In the rows, 128 means zero.
Rotation paths and how fast each direction turns (degrees each step):
Each turn is a multiple of 5 degrees from 10 to 175, or 0.
Each row of a path follows its step; steps can be skipped.
Path 1:
step 0: [134 137 132 127 131 130 130 136 139 118 131 137 125 128 135 124 135 123
 123 131 135 121 140 131 124 120 140 128 119 129 128 131 123 123 126 122
 136]
step 1: [138 130 138 130 125 120 134 126 129 115 132 119 136 131 128 125 124 139
 129 132 129 122 122 126 127 118 130 119 123 125 137 124 132 127 133 137
 137]
step 2: [138 125 115 135 127 132 121 128 130 135 128 124 124 136 135 117 118 140
 125 124 123 123 126 128 134 116 129 128 127 134 122 120 137 128 128 124
 130]
step 4: [128 129 125 135 123 132 140 120 134 133 132 129 142 127 124 136 124 123
 137 123 121 135 126 116 129 125 129 131 128 128 135 116 123 120 135 127
 132]
step 5: [141 123 126 126 131 128 124 138 123 128 124 140 125 119 134 140 115 127
 131 124 123 132 131 117 125 132 130 130 128 132 117 121 129 126 129 127
 136]
step 7: [119 127 123 134 126 146 130 126 125 125 128 129 123 127 126 121 127 129
 128 133 127 141 122 129 128 136 135 128 115 136 133 126 120 124 122 117
 133]
step 11: [130 135 134 137 117 122 124 126 139 126 127 133 131 138 127 123 138 133
 118 132 122 123 131 131 124 123 126 126 140 133 129 116 127 125 137 121
 126]
step 14: [128 125 131 129 132 132 129 124 123 134 122 126 125 134 133 133 138 134
 122 119 130 122 127 114 118 139 137 134 129 132 130 117 134 118 132 123
 129]
step 15: [119 126 128 134 129 133 131 127 116 120 127 125 127 127 126 127 125 116
 131 131 123 136 126 129 121 131 135 127 119 135 120 108 127 130 123 133
 129]
step 16: [131 136 132 126 117 132 133 135 123 134 117 128 131 130 133 135 127 132
 127 136 115 133 119 133 132 133 129 127 126 121 114 129 118 122 123 128
 130]
Speeds:
[128 130 126 129 131 127 133 132 131 127 130 127 129 125 130 133 129 127
 129 125 131 126 131 125 130 130 128 131 127 126 130 129 130 126 128 127
 127]
80
[128 131 125 127 129 125 128 126 129 127 126 123 132 125 128 127 126 132
 130 129 127 130 128 127 129 130 126 127 125 132 126 129 124 128 129 126
 128]
125
[132 126 124 125 129 124 127 129 129 129 130 129 126 133 127 129 129 130
 128 126 131 131 123 126 127 128 125 127 125 125 126 128 129 129 126 128
 129]
95
[132 128 132 128 129 128 128 131 126 127 128 128 127 123 129 125 130 127
 129 125 129 131 124 127 125 128 130 129 128 129 129 130 129 133 130 128
 127]
155
[127 130 128 125 127 126 130 129 131 130 127 130 129 127 127 129 129 123
 130 129 123 126 126 127 127 124 129 127 125 126 130 129 124 129 128 127
 131]
90
Path 2:
step 0: [123 125 121 122 129 128 126 135 126 133 140 135 115 133 119 128 123 120
 128 133 117 128 124 137 120 129 131 130 123 117 124 117 119 137 137 122
 128]
step 2: [134 119 132 134 125 131 131 121 121 112 122 132 124 134 144 125 126 136
 133 126 130 135 128 132 125 126 125 126 127 134 110 126 122 126 123 120
 132]
step 4: [134 136 129 136 125 126 123 125 127 127 125 136 129 116 125 129 138 125
 117 128 118 124 117 125 122 132 128 128 127 131 135 134 128 123 107 134
 122]
step 5: [134 135 112 125 131 136 127 138 133 125 132 137 116 132 123 123 131 124
 130 136 128 140 125 137 122 131 121 123 118 134 137 133 129 132 131 122
 132]
step 7: [135 115 133 129 120 126 125 129 121 122 132 119 128 125 137 126 114 120
 136 134 131 128 134 121 120 127 124 131 133 136 120 140 133 129 121 119
 121]
step 8: [125 129 127 143 144 128 141 126 130 130 124 116 131 127 131 128 118 134
 124 120 136 133 129 132 129 127 122 118 139 127 131 131 132 134 130 117
 131]
step 11: [135 115 115 128 127 127 131 131 130 123 124 132 124 125 120 125 139 136
 128 125 134 127 133 122 121 129 125 135 126 115 132 117 140 132 138 133
 137]
step 12: [121 121 124 125 124 115 126 131 127 131 140 122 121 123 130 135 123 120
 131 133 119 128 142 115 128 114 129 134 124 129 118 127 127 125 133 124
 126]
step 15: [131 139 125 117 130 132 125 124 130 126 126 137 132 128 125 135 115 133
 113 128 123 129 134 136 134 122 140 135 132 130 130 132 119 124 124 141
 132]
step 16: [136 116 122 131 125 128 113 137 129 127 124 142 137 135 127 126 128 135
 125 125 125 130 122 130 116 132 130 133 122 119 134 121 133 119 120 126
 133]
Speeds:
[126 132 126 130 124 132 128 129 129 128 126 132 131 129 126 128 129 127
 126 126 124 132 130 128 125 130 129 128 130 128 130 127 130 129 129 131
 126]
65
[130 133 126 131 127 125 128 128 124 130 127 125 128 128 127 129 128 130
 128 130 128 128 127 130 132 127 125 125 132 129 127 124 127 130 125 129
 124]
70
[129 127 130 130 128 129 130 128 127 129 130 124 131 124 127 124 128 126
 126 130 132 131 128 126 128 128 125 130 128 131 131 130 131 131 132 128
 127]
25
[127 128 130 131 126 130 126 128 124 127 129 122 127 128 130 129 125 128
 129 125 125 128 129 129 128 130 128 126 127 126 127 131 127 131 130 131
 133]
60
